Turns, then the turns between two rows, first turn first; the first pair answered
J (before -> after):
[  3  -7   9  22   5 -24   9 -11   4  -1  19  13 -10  20  -5  26  29  19
   7 -10 -15  -4  -3   9  -6 -12   6 -53 -16 -11  -1 -31 -11  -8 -14 -10
   6] -> [  9   4  13  22 -15 -12   4 -22 -13   3  -1  10  -9  10  -3  10  18  22
  26  -7 -12   8 -17   8  -3  14   4 -38 -29 -16 -13 -28 -15 -11 -27 -26
   5]
[ -8   3  -1   0   1   6   1   9  -1 -21  -9  10  -8  -2 -12   5   1  -2
  10  15   0   4  -9   4   8  -6 -17  25   0   5  -4   4 -10  -9  13   1
   7] -> [ -7   1  -6   3   9   6   5  12   2 -27   0  13  -7   4  -8   8  13  -4
   2  11   1  -2   3   6   6 -11 -17  14   9   6  -2   2  -4  -7  12   6
   3]
[ -5 -10  22 -10  -4 -15   1   9  -5   5  -3  -1  -9  -3 -10  -2  -4  -4
  -3  16  10   0 -16 -10  -8 -10 -13  29   9   0   5   5 -10   1  23 -13
  -1] -> [  0  -3   8   0   5  -8  10  15  -4 -17   7   5  -6   8   6  -1  26  -6
 -14   3  15  -6  16  -4 -13 -13 -16  -1  24   3   8   2   8   3  12  -4
 -11]
[  6  10 -11   4  -2  12  13  -3  -4 -13   8   8   0   3  14  -1  22   5
 -13  -6   3  -5  27   4  -6  10  -7  -6  28  10   2   1   4  -1 -10   9
 -10] -> [  3   7   5  -6 -20  10   1 -14 -10  12 -10   0  -3 -15  -2 -10 -12   9
   5  10  -1   8 -13  -3   1  23  -7  31   5   5  -4   4 -16  -4  -3  -5
   2]
S (before -> after):
[ -2  -1   6   2  12 -14   0  -9 -25   8  -4 -41  17   4  -1   9 -13   1
  34  -1 -19  18   2  17   2  10  12 -25 -12 -24   2 -12  10  -6 -15  -7
   8] -> [  0   4   7   0   9 -11  18   2 -11 -21  20   6  16  10  -1   3  19  11
 -17 -13   3  10  28   6 -12   1 -14 -13  50 -13   8  17  16 -12  -8   4
  -6]
[ -3 -11   8  -5  -9  12 -10  12 -24   9 -13   5  13   7  -3  12  -5   2
  20   6  -3   2 -25   5  -1  13  -4  23   1  -5   5  -2  -5   1  12   9
  13] -> [  3  -1   3  -3 -15  23  -5  11 -30  -3 -12  15  13   7   4   5  10   2
  14   0   5   4 -13   5  -5  22 -10  18  15  -3   1   5   2  -2   3   7
   5]
[  9  -4  -1   4   2  -7  10   8  20  -3  16   7   8  14  12  -1  13   4
 -18   0   4   1  21   4  -5  -6   7  -7   3   4   6   7   8   5  12   9
   0] -> [  6  -7   0   4   7 -13   4   3  16  11   5 -15   8  10  11   6  -3   0
   4   7  -6   4   7   7   2  -5  19 -11 -25  -1   4  -5   3   8  13   5
   7]
[  0  -3  -5   3   3  -5   3  -4  10  -1   7   7  -2   7  -5  -2  14   7
 -15   4   6  -3   9   0  -4  -1  -4   4   5  -2   4   4   4   1   6   6
   0] -> [  0  -5  -4   4   4  -6  -4  -8   4  11  -2 -12  -2   4  -7   1   4   4
   4   9  -3  -1  -2   5   1   1   4   0 -19  -7   3  -7   1   3   3   3
   4]
P (before -> after):
[-21 -16   5  11  10  -8  -8  -1   2   0  18 -21 -23   1  -7  -7 -11  -1
  10  -9  -4  -1  27  -9   2  -1   0   6  -5 -10   5   7  10  -5   0  -4
   5] -> [-22 -13   4   8  10  -1 -10  -1   2  -1  17 -19 -23   2  -7  -4 -15  -5
  11 -14  -4  -1  25 -10   1  -4   1   6  -3 -11   1  13  12 -10  -4  -6
   2]
[ -6  -3 -21   3  16  13   8   3  34 -18   3  -1  -1  -5   0  15   0  -4
  -8 -17  -7  13   8 -16 -10 -23 -10   7   9  -7 -11   8  20 -18 -10  17
  -6] -> [ -4 -15 -17  10  19 -11  15  -4  36 -18   9 -11  -1  -6   2   2  12  13
 -12   2  -4  15  14 -14 -11 -20 -18   5   0 -10   1 -10  16  -7  -3  22
   2]
[  6  13 -13   1  -5  32  -1   8 -14 -11 -12   4   2   0  22   3   3 -13
   6 -18   0  -1  11   4  -2  12  -1 -20   2  -3 -17   6  11  -7 -19  -9
  -7] -> [ 11   5 -12   7  -2   9   9   6 -10 -20   1   9   4   1  25 -12  24   7
 -10  -3   8  -2  26   4  -8  16 -14 -21  12  -1  -3  -4   7   0 -11  -2
  -5]

Between the rows of a pair lie two turns.
[  8  10   5  19   9   9   8   6   9   2   6  13  -1  13  23 -10  11  -2
 -18 -20   6   7  19   2   2   1   1 -24   4  11  -5   7  12   8 -16  10
  -6] -> [  3  -6  12  20  16 -18  10   5  18  14  13   3  -2  11  13 -12   8  13
 -21  -1   2   5  12   0   2  -6   1 -16  -7   9   9  -9   1  17   3  16
   6] => P, S
[  2   7  -5   9  -4   5   5  -1 -10 -12  -8  -1   7   0  13 -12   8   2
   2  -6   3   1   5   5   1   7   2  -5   5 -10  -1   1   9  -2  -2  -3
  -1] -> [  2   7  -5  10  -5   5   3  -4 -13  -7 -13  -7   8  -1  13 -12   3   3
   9  -5  -1   3   2   5   3   8   6  -6  -2 -11  -2  -3   6  -2  -4  -4
  -1] => P, P
[  3  14  -3   4   1  11  -1  -1  -4  -8  -5   4  -1   3   9   5   7  -8
   3 -17   1   5   3  -1  -6  10  -1 -10   2  -1 -11  11   5  -6  -6  -4
  -7] -> [ -3  -3   7  -1   9 -15   2   2  13   2  10   4  -4   3  -8  11   0   4
 -13  -1   0   0  -7  -8  -5  -5  -3   5   4   2   3   7  -7   1  17   5
   5] => S, P
[ -2  13  -7   3   6  18  -1   7   4  -5   2   9  -5   6  -6  10   6  -8
  10  -9   2   1   0   4  -7  -9   3   2  16   2  -1   7   8  -9   2  -7
 -18] -> [ -1  -1  -3   9  11 -12  -1  -1   6   7   3 -11  -5   3  -6   5   3   5
  18  14  -3   4  -4   9  -5  -7   4   1  -8  -3  11 -19  -3   3  12  -3
  -5] => P, S
[  0   7  -6 -10   2  19   4  -6  -4  -2  -7   2  -5  -3   0  -3   2 -11
  10  -3 -12  -3  -5  -3   7   0  11   1   2   3   0   7   3  -6 -10 -10
  -9] -> [ -3  -7   1 -12   8  -2   6  -7   4   9   2  -3  -7  -3  -9  -2  -3  -2
   4  11 -16  -5 -10  -5   7  -8  11   9  -4   3  13  -4  -6   0   7  -3
   0] => P, S
[  3  -7   7   4  -2 -15  -1  -7 -10  14 -13 -14   3  -9   3 -17 -11  13
  24  16   0   7  -8   8   4  15   1   9 -29  -8  -5 -16  -8  10   1  -7
  14] -> [  3   8   4  -3  -8  14   8   9  -3 -12   0  29   1  -2   5 -12   8   4
 -12 -13  15   0  10  -2  -6   6 -13  15  29   4 -12  23   6  -5  -5  -4
  -6] => P, P
[  4   8   6   3  -3  -9  -6  -7  -1  -5  -5  -4   4   0   8 -19   6  13
  -1   6   5   5   7  -2  -1  12  -4   4  -9  -2   2 -11  -3   5   3  -6
  -4] -> [ -7   0   8  -3  11 -12 -12   3  13   5   3  -9   2   6  -3   4  -9   0
  -4   0  -6  -4  -4  -5   0 -13   8   1 -10   2   4  -8  -4   5  14   2
  -4] => P, J
[-26 -15  20   9   2   6   6   3   2   5  11  12   5  -5  20   5  -1 -13
   9 -11   5 -17  17 -22  13 -18  16   2  20   1  -9  -1   5   5 -16  -2
   4] -> [-24 -19  20  13   4  -7   7  -3  -2  11   7  -3   7  -6  22  -1   0  -6
  20   0   3 -14  17 -16  16 -12  17  -3   3  -2  -6 -18   2  13 -15  -2
  10] => P, S
[ 15  -2  -7  19  12 -22 -13   0  -3   1  13  -9   8   2  10   3  11  -9
  -1   5  10  -6   9  19   1   8   7 -38 -21 -12   2 -25  21  11  -6  11
   0] -> [ 12  18  -3   7  -8  20 -25   3 -12   5  -5   7   6  -6   4   8 -13 -28
   6 -16  10   0 -15  12   3  12  10 -14 -11 -10 -18   9  22  -9 -19  -5
 -11] => J, P
[  1  15  15   1 -26   7   2 -15 -25 -18  -6 -10  -1  -5   7  -1  -1  -5
  24  -5  -5   9  -7  10  14   9  -1  23 -10   8 -12  -1  -6  -8 -11 -13
   6] -> [  0  -2  23   0 -20 -20  11 -16 -10 -17  11  -2  -3  -4  -3  -6   6  12
   2  11   0   4  -4   5   9   0 -12  36   1  10   5  -5 -18  -1   8  -2
  13] => S, P
[ -4   9  10  -3  -3   7 -12  11   5  -9   7   9   2  13  -5   5  -3  -8
  -9  -9 -10  -7  -4  -2  -6  -1   3  -8  11  -3 -10  10   5   0  -2   3
 -18] -> [  4  10  14   5 -13  -5  -6  -2  -7 -12   1   4   4   5   0 -18   4   9
  -3   7  -2   1  -3  -1  -6  20  -7   0   4  -7  -5  -2  -1   5  -5  -2
 -12] => P, J
[ -7   4  -9  -3   2  -1  -1   2  -5  21   3 -19  -2  10   2   7 -18 -16
   7  -6   0   6  -8   5 -12  12   7 -13 -16  -6   5  -2  16  10  -3  -5
   3] -> [ -4  10   0  -8 -13   4   1  -1  -9  17   0   0  -4   3  -2  -7 -18  -8
  -4  -5  11  13 -17  -2 -16  22  -6  11   1  -3   3  14  10   3  -4 -11
   2] => S, J
[  5   9   1  14 -15  16   3  -3 -12 -22   7   9  -5   0   9  -7  34   4
  -1   3  22  13   5   0  -6  -8 -25  -7 -11  12  -8  -5   2   0   0 -24
 -10] -> [ -4  -8   7  11   4  -3   3   5   9 -14  24   9 -10   7  -6  11  30   3
 -17   8  13   1   2  -6  -3 -34 -20  -4  -5  16   4  -7  -4   5  19 -10
  -4] => J, J
[-21  -6   2 -16  13   3  -9 -10   6  22   4 -22 -10 -18 -16  29 -26 -16
   2  -2  -4   8 -22  -8  14 -10  19  -1 -14 -17  -8   5  -6 -14   9 -23
  17] -> [ -3   6  -8   3   2   0  18 -17  -8 -18  14  -1  -4 -14  14 -11  35  12
 -21  -2  26  12  28  -2   0  19 -11 -18  21 -15  -2   2   9  -8  -8 -19
   3] => S, P
[ 14  -4 -22  23   9  -6  21   6  -2 -10  -4 -11   9  24  11   8  26   4
 -14 -18  -1 -15  25  12  -3  -1  -5 -45   9  -4  28 -25  16   7 -14   5
  -7] -> [ 10 -13 -13  17  12 -14  24  12  12  -9   9   3   6  24   1  14  22   6
 -32 -16  -1 -20  18   5  -3 -16 -10 -30  25   0  35 -15  11   5   1  12
  -6] => P, S
[  1   1   0  -7   0  10  -1  14   0   2   8  10   2   1  -7  -1  -3  -6
   6 -21  -2   0  -9   0   1 -12  -3  -1   3   9   9   2  -2  -3  -1  -4
  -4] -> [  3  -8   2  -1   2  -8   3   7  -1   5  11  -1   2  -1  -6  -9   2   7
   9  -7  -2   3  -9   3   1  -8  -6  -3  -9   6  17 -14  -7   5   5  -1
   4] => P, P
[ -3 -11   5   5 -17 -22   0   0  -5   1  -3 -21  14  16  11   5  -3   9
  -8  17  -1   7   2  -2   2   8   5  -5 -18   1   8  -9   9  -3 -20  -3
 -12] -> [-11  -9   6  -3 -14 -12  -7   8   2   7  -2 -19  11  19   3  22 -15  -7
  -9   6  -7   2  -8  -6   4  -8  13  -2 -13   4   2   4  11  -9 -18  -3
 -14] => P, J
[ -8   4  -9 -12  -3  -5  13  -4   1  -1  -4   5   1 -11  -2  -2   5  17
  -9   3  11  -1 -10 -13   9   5  -9   5  13  14   4  12  -5   7  -1 -12
  -1] -> [ -7   5 -11 -11  -2  -3  14  -3  -1  -4  -4   6   1  -9  -2  -2   7  16
 -10   1  11  -2  -5 -11   7   4 -10   3  14  13   5  11  -3   8  -1 -11
  -2] => J, J
[  4  -7  15  -4  -8 -17   5  -8   1  -6  -1   7  -3  -8  -8 -17  -2  17
  -7  10   7   3 -12 -11  -1   7 -15  30   3  -3  10   2 -13   3  10   3
   6] -> [ -2 -17   9   0  15 -28   7   0  13  -3  12  -5  -4   3 -10   2   1   8
  -9   7  -4  -7  -2  -5  -1 -15  -2   6  -5  -3  17 -12  -9   8  19  16
   9] => S, J
[  4   3   0 -12 -15  -4   8 -11  -9   2   8  -4  -8   4  14 -12  16  -2
  10  -2   1  -1  -4   1   2 -13  -6  14   0   5  -2  -5  -2  -5   8  -8
  -4] -> [  1  -1   0 -12  -8  -9  10  -6  -5   1  13  -3  -9   8  13  -8  19  -2
   5  -3  -2  -6   0   1   3 -21  -4  10   1   6   2  -6  -2  -3  11  -3
  -3] => S, J
[ -2   0   4  -8  -7   4   2  -1  -3  12  -8   0  -9 -12  -9  -5 -16  -5
   8  -1  -5   4 -15   0  -1  -5   9  12   0  -4 -15  11  -7  -5   2  -6
   3] -> [  3   9  -7  -1  -6  14   6   1 -10  -4  -6   3  -7  -6   4 -10   5  -6
   7 -10   0   4   6   7  -5   2   5  -5   8  -4 -18  10   4  -6 -11  -6
  -6] => J, J
[ 10  13   6   9 -21   8  -4   3 -15 -12 -17  13  -2  -9   8 -33  13  11
  -3  -4  10   4 -12  -6   0   8 -19  26  25   3 -24   2   0  -5 -15  -9
 -11] -> [ -4 -11  17   2  -2 -22  -8   8   9  14  -5   0  -8  -7 -16 -12 -11  12
  -6  13  -4  -4 -35 -11   4 -20 -10  40   9   3 -10 -10 -16   3  15   2
   4] => J, P
[ -1  -3 -10   5  -2  -5   7  20  10   0  12  19 -10   5 -18  14   9  -3
 -27   1  -1  -1  -5   2  -2 -20 -12  15   0  -2   4  14  24   0   1   4
 -17] -> [ -2  -8  -3   1  -6 -11   0  14   6  15   4   9 -10  -1 -25  13 -10   0
 -12  10  -5   5 -25   1   4 -16  -8  29 -18  -5   2   9  14   0   1  -3
  -9] => J, S
[ -8 -10   6  -2  -9  30 -15  -2  14  25 -11  -8   4  -3  -7  18 -21 -10
   6 -12 -10 -14 -16  -6  -1 -14   8 -16 -29   1 -12   5   5  -4   1  10
  -3] -> [  3 -22  11   8  -4  -5   9  -5  22   5  13   8   3   0  -3  -8  18  24
 -28  10   8 -14  12  -9 -12 -10 -18 -13  -2   2  12  -6   2   8  14  25
   3] => P, P
[ -7   6  -4  -2   6   2  -6  12  19   4   4  -7   4   2   1   8   5  -3
  -1 -10  -5  -1 -19   0  -2 -15  11  -8 -24  -8   7   9   0  -1   9   2
   0] -> [  1  17  -4   1  -7  17  -3   8   5  -8  -2   3   7  -2  10  -5  14   0
   0 -16   5   6 -10   2  -5   1   2  -8 -14  -7  -1  19   5  -7  -6  -4
  -7] => P, J
[ -6   6  -6  11  -5   3 -14  -7 -25   8   2 -20   1   3   2  -2  14  -4
  25   6  -7 -14  15   2  -2   3  13 -25 -24   0  -8  -9  15  -3 -13 -14
  -7] -> [-18  -8   7  -4   3  -5  -9   9   3   9  26   9  -8   8 -20  15   8  -8
 -14   0  -3 -27   6 -13  -5 -29   6   1  13  12   1  16   7  -8  14   0
  -9] => P, S
[  8  13  -9  12 -16   6   9  27 -10 -13   1  30   7 -12   1   4  12  12
  -5 -10   2  -9  10   2 -17  10   8   5  11  24   5  19  13 -10   9 -21
  -3] -> [ -2   2  -2   3  -8  -2  -1  32   1   6   4  23   2 -12 -15  23 -12   5
  -1  -5 -10 -11 -12  -1 -14  -9  18  17  -3  24   8  18   4  -9  26 -18
   3] => S, P
[  0   0  -2   7  12   7  -8  15   3   6  -8  -3   2   6   4   9   1 -16
  -4 -16 -10  -8   0  -1  12 -12   4  -4 -11   0  -5  -2   4 -11 -10  -5
  -1] -> [  6   7   4   9  -6  10  -6   6  -9   3 -16   6   4  -3   7 -10   3  -5
  -1 -11  -1   1  -3  -3  11   9  -9  13  -7  -2  -9   4   0 -13 -17 -14
  -1] => P, J
[  7   0   0   4   0 -11   6  -1  -8 -16   6   9  16   6   0  -1  -2  14
  -4  -6   8  -2  12 -16  13   4 -11  13  -1   7  21   9   0  -2  15   8
   6] -> [  6  -1   3   1  -2 -12   4  -2  -9 -13   4   7  14   4  -2  -2  -6  15
   0  -4   9   0   6 -18  15   8 -11  18  -6   5  20   9  -3  -2  15   6
   6] => J, J
[  4  -2   9 -14 -17   8   8  -1 -14   8 -14   4  -2 -11  15 -20 -10  -4
  22  11   0  -3   7 -16  -3  20  -2   9 -10   6  -2   8   3   3   5  -2
  -4] -> [  3 -11  14 -15 -13  -6  11  -1  -6  12  -8   8  -5  -9   7 -20  -9   4
  12  19   0  -7   5 -19  -5  14  -7  17  -5   8   5   7  -3   7  16   4
   1] => S, P
[ -7  -6  -3   0  11  -3  -2   5  19 -11  -6   3  12  -7  -1   1  10   5
  -6   8   2  -4  12  19  10  -8 -10   5   3   3  -6 -21  -9   9  12   8
   1] -> [-11   1  -6  -3   8  15  -9  10  17  -8 -13   4  12  -7  -1  12  -2 -11
   2  -5  -4  -3   4  20  12 -11  -1   7   1   5 -16  -9  -4   1   4   4
  -4] => P, P
[ -1 -13   4   1   7 -22   2  -2   7  10  10  -5  -3  -4  -5  -1   1   7
  -3  10   7   1  -3   1   0  -8  -5   5  -6   1  10  -6 -10   4   9   4
  11] -> [  4  10  -6   3  -5  12  -1   0  -9  -5  -3   4   1  -4   8  -3   9  -8
   6 -14  11   3   7   7  -2   6  -3  -8   3   2  -9   9   5  -8 -16  -6
  -6] => P, S
[ -4 -20  -3  11  14  13  -2  22 -11  17  -2 -26  -3   5   0   3 -42   3
   4  10  -4 -18 -23   0   7  -4   8  12 -23   9   4 -17  -7  19   2  -2
 -12] -> [  0 -16  -4  12  12  15  16  29  -2  -8  17   9  -5   9   3  -5 -14  13
 -34   2  16 -22   2  -6  -3  -7 -14  17  23  17  11   0  -1  16   4   9
 -22] => P, P
[-15  14  14   4   6  16 -15  13  -3  13   0 -12   5   1  -4  -2 -14   9
   6  -1  -7   4 -12   5   7 -12  -2  11  -6  18  -7   8  -6  16  25  24
 -11] -> [-10  23   7   6   3  26  -8  15  -8  -2   2  -1   6   3   6  -7   2  10
  -2 -11   1   4   4   6   3  -6 -11   2  11  20 -10  14   3  14  14  25
 -19] => P, J
[ -9   4   5 -19  -9  16  -5   6   1   8  -1  14   1  -3 -21  18 -27 -18
   1 -12  -1  -5 -23 -11   5 -17   4  29  10   3 -11  30  -8 -18   4  -1
  -9] -> [  5  10   2  -4 -17   6  17  -1  -8 -22   9  29   4  -4  -1 -17  19   9
 -16  -5  21  -2  13  -6  -6   5 -19  19  35   5  -3  24   1 -11  -4   1
 -14] => P, J
[-10  -9  -5   3   9 -30  17  17   0  -5  17  -1  -2   7  -4   2  17  11
   6  12   3 -12  12  24   0 -16   5 -24 -10  11   2 -20  15  10  -1  -2
   0] -> [ -7  -7   7  -3  -8 -26  19  15   0 -10  18  22  -7  -2 -11 -11  18  22
 -13  14  15  -6   5  14  -5  -6 -12   6  16  15   2   1   7   4   2  -5
  -3] => J, S
[ -7 -18  -5  10  27 -32  15  15  14 -11  27 -19  -6  22   5   4  28  13
 -10  11  -7 -14  30   8 -11  -4   7 -31  -3  -7  12 -19   1  15  18  11
   7] -> [  4   3  -4  12  -3 -11   4  -7 -21  -1 -10 -34   0   3  15 -21  10  16
  34  15  -5   7   9  15  -5  38   9 -18 -37 -17  -9 -22  -2   8  -9 -17
   9] => S, J
[ -8   3  -3   1  -8   4  -8  -3  14  23   3 -17   6  11  -9  -2  -8 -21
  19  25   3   3 -16   2   8   5  -1  12 -12  -9  -4  -8   2   1   1  -2
   2] -> [-12   1 -10   5   7   4  -4   7  23  13  16 -15   5  22  -5  10   8 -27
   5  16   2  -8   4   4   4 -10   1  -9   1  -5   0  -8  12   1   1  10
  -4] => J, P
[  4   9  -2   8  -1  19  -3  -6 -16   9 -12 -26  14   3  13  -5  -1  -3
  22   0  -2   1   6  -1   9   6   3  -8  -4  -1 -10  -3  -3   6  -7   2
  -1] -> [  1   2  -5   8  13  11   0   3  -1   4   3 -23  13  13  10   5   9  -6
   8  -2  -4 -10  19  -2   5 -12   4 -18   7   3  -2  -5   2   8   1  12
  -1] => J, J
[ -6  11  -2   4  13   4  13  23   3 -14  21  14   6  19  13  10  10  -4
 -19 -10 -10  -3  17  -1  -4 -11   7 -18  19  -1   4  10  17  -9   5   6
 -13] -> [ -9   1   0   7  18  -9   3  14  -4   9   7 -19   6  13  11  12 -11  -3
  13   7 -24   3  -2   6   6  -6  22 -23 -28 -11   5 -16   8   0   7   0
   2] => P, P
[  1  -8 -14  -8  -9  20  11  -9  16 -14  -8  19  -1  -9  15  -5  -8  11
 -17   0  26   1 -10 -21  -3  -3 -10   9  21  15 -12  30  33 -16  -3  -9
   4] -> [  1 -23  -6  -4  -5 -12  13 -18  19  -4  -5   7  -1 -13   8 -12 -10  29
 -19  24  25   4 -17 -21  -2  -2 -16  17   6  11   4  12  20  -2  14  -4
  18] => J, P
[  9   1   9   2 -25  11  19  -8  -1  -6 -11   1  -2 -12   0 -26   0  14
  -3   5   8   4  -1   0  -5  35   0   5  15  -4   3   2   2   0  -6  -2
  -3] -> [  1 -12   5   1  -2  -5  25   4  19  -9  10   3  -3   0  -7  -8  11  12
 -24   4   4  -9  12   0  -7   6   2  -8  28   1  16  -3   5   5  10  15
  -2] => S, J
[ -4   2   4  -6  -4 -10 -10  -2  -4   8  -8   1  -1 -17  -7  -8  -6  -8
   0   1   1   5 -15  11   4   3  -7  22  -2  11  -4  16  -8   6  -7 -10
   9] -> [ -6   1  -9   1  12 -10 -11   2  -4   6  -7 -18   2  -8   2   1   1 -17
  11  -3  -8  -2  -2  20   6  -4   5  -9 -14   9  -3  -1   2  10 -11  -5
   9] => J, S
[ 10 -13   8   7   5 -12  -3  -9 -11  -9  28 -16 -14 -13  17 -32   3  18
 -15  25   4   1 -10   0 -17  -5  -7  13  -7  -9  22   2 -13  24  12 -16
  12] -> [ 14  11  -1   5  -6  29  -6  -4 -21 -25  19   3 -11 -11  27 -29   7   1
 -14  -5  10   4  -2   1 -19   3  -8   6  13  -6   3  29   3   8 -12 -25
  -5] => P, S
[ 11   7 -11   6  -4  10  -5   2 -12  -7  -3  -7  -1   5  12  -9   4   3
  26  -3   5   4   7   4   2  17   3 -12  -7  -4  -3  -5   4   4 -10   0
   0] -> [ 11  10  -8   3  -8  14  -1   4  -9 -14   0   6  -2   4  11 -13  10   4
  15  -6  13   5  10   1  -1  18  -5  -4   8  -1  -2   4   4  -1 -11   0
  -3] => J, S
[  7   9  11   4 -11   7  -1  -5   5   5  -6  10 -16  -9   4   4  -9   1
  -2  -9   6   5   2   0   7  17   4  13   2   4   2   3 -15  -9   8   3
  -4] -> [  5   1  11   6  -4  -3   3  -3  14   2   4  12 -16  -5   2   6  -1   6
 -12  -7   6   0   9   0   7  10   2   8   9   5  10  -2 -14  -5  13  12
  -2] => P, J
